One turn sends every row of this set to another row. A few are shown first. Where does it send the rows asked after them?
vebib: [  0 -26   9  -7  -8  15 -13  -3  -6  25 -22   6  16   5 -27 -23 -22 -13
 -29 -17  21  -4  22  49  10  -8 -16  -2 -24]
Muv: [ -9 -16  34 -10  10  16   2 -36  30  -7  16  -5  26   5  -6 -30  -4  20
 -48 -17 -12 -16   3  13  24   9 -13  -5   7]
libul: [  4 -20  23   2  -1 -16  -9 -19  23  -7  30  -4  21  11   9 -15  -4  20
 -17  13   1   9  14   8  29  23  -8  -3   2]
kikik: [ 11 -23  -1  10 -16  14 -13  11  -9   0 -16  -2   7   5 -12 -17 -11  -8
 -22 -11   2  15  12  10 -13  -5 -13 -39 -11]
koz: [ 18 -14   3  23 -18  21 -18 -18  18  -7   2 -24   8  24 -16 -35 -12   8
  -7 -18  31   8   2  -3  36 -13   1 -16   7]
mopop: [-13 -24  27 -15   7  16   7 -37  23  -3  37   0  22  20  -6 -24 -18   8
 -37  -6   6 -20  -2   2  24  -3 -14   0   9]
paku: [  1 -27  -4  19   2  22 -19 -20 -14  -4  22   0  41  -4  10 -36   2   4
 -26  -8  18  13  22  12  37 -12 -16 -19  10]
Lifam: [ 23 -21  18  12 -22   7  -5  10  -9   9 -18  -8  13   5 -18 -13 -14  -5
 -28   0  -7  -1   8   0 -20 -26 -19 -25   1]
kuge: [  0 -17  19  30  -1  31 -24 -36   0  15   1  -5  27  -8  15 -27 -37   7
 -41   4 -19  -1  18  25  31 -12 -17   4 -15]
vamis: [  1  -3  50   0  -5   4   5 -21  15 -13  13 -15  19  10  -1 -36 -23  21
 -16  -3  -3  22 -17   3  19  -1  17 -17   8]
geteg: [ 13 -21  -1   4 -27  16 -16  10 -20   0 -14  -7   9  14  -8 -20 -18 -10
 -20   1  -2   4  10   5 -17  -5 -17 -29 -10]
Kidir: [ -9 -31   5  11 -14  11 -28  -4  -5   7   8 -13  19  13  -3 -49   8  10
 -19  -1  42  12  -1  -1  15  -7  -3 -18  19]
keme: [ 19  -1  10   6 -17  12   5   7 -25  17  -7  -7  23  -3 -32 -35 -46  -5
 -33 -14  27   2   1  17  -1 -14 -19 -10 -10]
riva: [-19 -25  14  16   8  18 -29 -18  -6  22  -5  -1  43 -14  17 -45 -11  11
 -37  12  18  -1  19  22  11   5 -16 -14   3]
lusop: [ 24  10  23  27 -16  13 -19 -19  11  18  -8 -15   9   7 -12 -26 -30   6
 -27 -19 -12 -11   9  10  37 -22  16  11 -11]
keres: [ 11 -44  17  24 -11   2  -6   3  -6  14   0  -9  30  14 -24 -34 -22 -21
 -44   8  11 -10  32  24   6 -13 -26 -25  -6]
kedap: [ -2  -7  15 -28  -4   9  -3 -17   9  10  30  -1  19  19 -24 -20 -27  14
 -21  12 -16  13   4  16  36 -10  -7  23   8]
ver: [ -5   0  29  24  -1  18 -33  -4  13  45  -3 -12  16 -10   5 -36 -38  17
 -33 -11  -9 -15   9  17  10 -13  -1   7 -11]
Bufur: [ -5 -15  47  -2  12  16   3 -28  32  -2  25   2  30   7   1 -32 -20  14
 -47 -19  -6  -9   2  18  28   5 -11  -8  10]
Voz: [-20  -6  19 -20   5  13  15 -37   8   5  16   1  31   8  -2 -32 -23   7
 -18   7 -17  12  -6  17  19  -6   4  17   7]
Bup: [  1  -3  51   9  -8  -5   4 -26  12  -8  13  -6  26  15   4 -19 -35  18
  -5  10   2  12 -10   5   8  -3   6  13   2]
Bupig: [ 20  12  14  25  -2  13 -22 -13  13  25 -12 -20  12   6 -15 -30 -33   9
 -19 -17 -13  -8  14   2  31 -16  19   8 -12]
bog: [ 10 -45  22  18 -13  -1 -13  -1 -12   7  -6 -13  31  16 -28 -32 -13 -16
 -42   3  10 -19  29  23   0 -20 -10 -25 -12]
dele: [  6 -27  25  17 -20  -7   0   2   4  17   3 -15  45  18 -30 -27 -16 -15
 -31  14  11 -19  27  25  -4 -15 -24 -23  -2]
lofan: [ 19  -7  11  11 -16   4   5  13 -19  23  -9 -14  15   4 -34 -35 -51  -4
 -29  -2  25   3   4  12  11 -12 -16 -20 -15]
puzab: [ 21 -10   1  17 -20  20 -16 -17   7 -14  -1 -17   3  23 -13 -31  -8  11
 -11 -13  26   5  -4   1  50 -13   0 -12   4]
Pov: [ -1 -10  40  -3  -1  24   5 -20  33 -18  22   2  38  16 -13 -20 -19   9
 -41 -18 -12 -19   0  21  23  -9 -14 -10   9]
lemob: [ -8 -15  26  30   6  37 -26 -25  -4  23   7  -6  32  -1  17 -31 -41   9
 -35   1 -14  -4  18  26  29 -12 -20  -2 -16]
vupa: [ -5 -17  21 -19  -6  17 -17  11   4  26 -18  14  22  16 -27 -11 -12  -4
 -24 -19  17  -4  13  40   4 -15 -19  -9 -11]
Selo: [ -3 -29  18  -8  -4  11   3  -4 -13  27 -13   4  24  -8 -29 -19 -15  -3
 -31 -14  26  -8   8  39  13 -31 -20 -15 -18]
tedu: [ 10   8   8   9 -22  12 -18  -1  19  25 -21 -20   7  17 -16 -52 -11   5
 -20 -13  17 -13  -1  -8  16  -3  11  -5  15]
pil: [ 14  -9  31  -7   5  -6  -5 -23  25 -17  14   4  25  15   4  -4  -8  16
 -15   0   5 -16   9  -9  19  13   0  -2   6]
sefot: [  3   6  54  -9 -12   4   1 -23   5 -13   5  -8  24   5   4 -34 -16  25
 -10   2  -4  21 -10   8  20   1  11  -6  10]
leka: [  1 -32   2  12 -15  12 -25  -6   6   4  14 -12  19   3   0 -45  10  10
 -16 -12  38  14   6   4  19 -12  -5 -22  24]
Rege: [ 10  -8  15  -7  -7   8   0   6 -15  23  -3 -16  33   2 -43 -30 -48   5
 -30   7  27  -1   2   5   0 -10 -23 -21  -3]
vus: [  7 -17  33   3  -3 -14 -12 -20  14 -11  30 -12  18  10   8 -13  -7  32
 -20  12   4  -5   7  -1  26  19 -12  -4  -3]
Muz: [  8 -11  17   0 -11 -12  -4 -21  21  -9  35  -7  27   0  -1   5 -13  17
 -12  12  -2  -1  21  10  18  12 -11  -2  -7]
taz: [-12 -25  12  15   5  26 -25 -13  -4  21   4  -1  47 -12  22 -50 -16  10
 -34  12  12  -2  19  26  22  -1 -24 -15   7]
lebi: [  9  -9   2   6 -15  16  10   4 -14  24 -21 -11  18  -8 -21 -18 -41   4
 -23   5  13   3  -3  18  -5 -12 -37  -8 -16]
zevub: [  5 -32  -2  20   1  23 -19 -25 -19 -13  19  -3  34  -7   7 -30  -2  13
 -37  -3  13  13  10  10  40 -14 -13 -18   3]
Lapi: [ -4   3  18 -20  -1   5   1 -21  16  22  27  -6   9  14  -6 -34 -30  12
 -24   4 -17  12  -1  12  35   8  -3  18   7]
bef: [  0 -19  16  -8  -6  19 -14   8  -5  30 -21  15  10   5 -20 -24 -22 -16
 -32 -22   7   2  22  42  12 -17 -14 -15 -19]
peti: [ 19   1   6  15 -15  13 -19  -4  27  21 -18 -29   6  12 -19 -49 -19  11
 -13  -7  14  -8   4  -5  20  -4  13  -8  10]
pefe: [ -1 -18   8  -4 -21  14 -16  -2  -2  11  -9  -8  15   3 -13  -7 -12  -7
 -15  -5  -4  14  10  10 -29  -8 -15 -36  -8]
lareb: [ -8  -2  24 -14 -11   6   5 -34  14  18  27 -11  14  13 -13 -39 -23  14
 -29   1 -12  16   0  17  29  -1 -11  28  12]
dozuz: [  0  -8  52 -10  -5  14   0 -30  12 -20   9 -12  29  -1 -13 -23 -33  22
 -12   3   1  18  -8  10  13 -12  11 -19   2]
detos: [ -7   2  27  26  -9  13 -28 -12  15  47  -7 -10  15  -5   6 -37 -36   9
 -39  -8   1 -18  12  13   2  -2  -5  10  -6]
Ruzin: [ 14 -46  20  -4 -18   5 -10  -2   0  15 -17  -6  18  19 -25 -22  -6 -15
 -26  14  15 -18  27  21   9 -24 -23 -23  -4]

Pov goes to vupa
Kidir goes to zevub
Where do these go?
Lifam goes to pil
vamis goes to kikik
lareb goes to keme
peti goes to koz

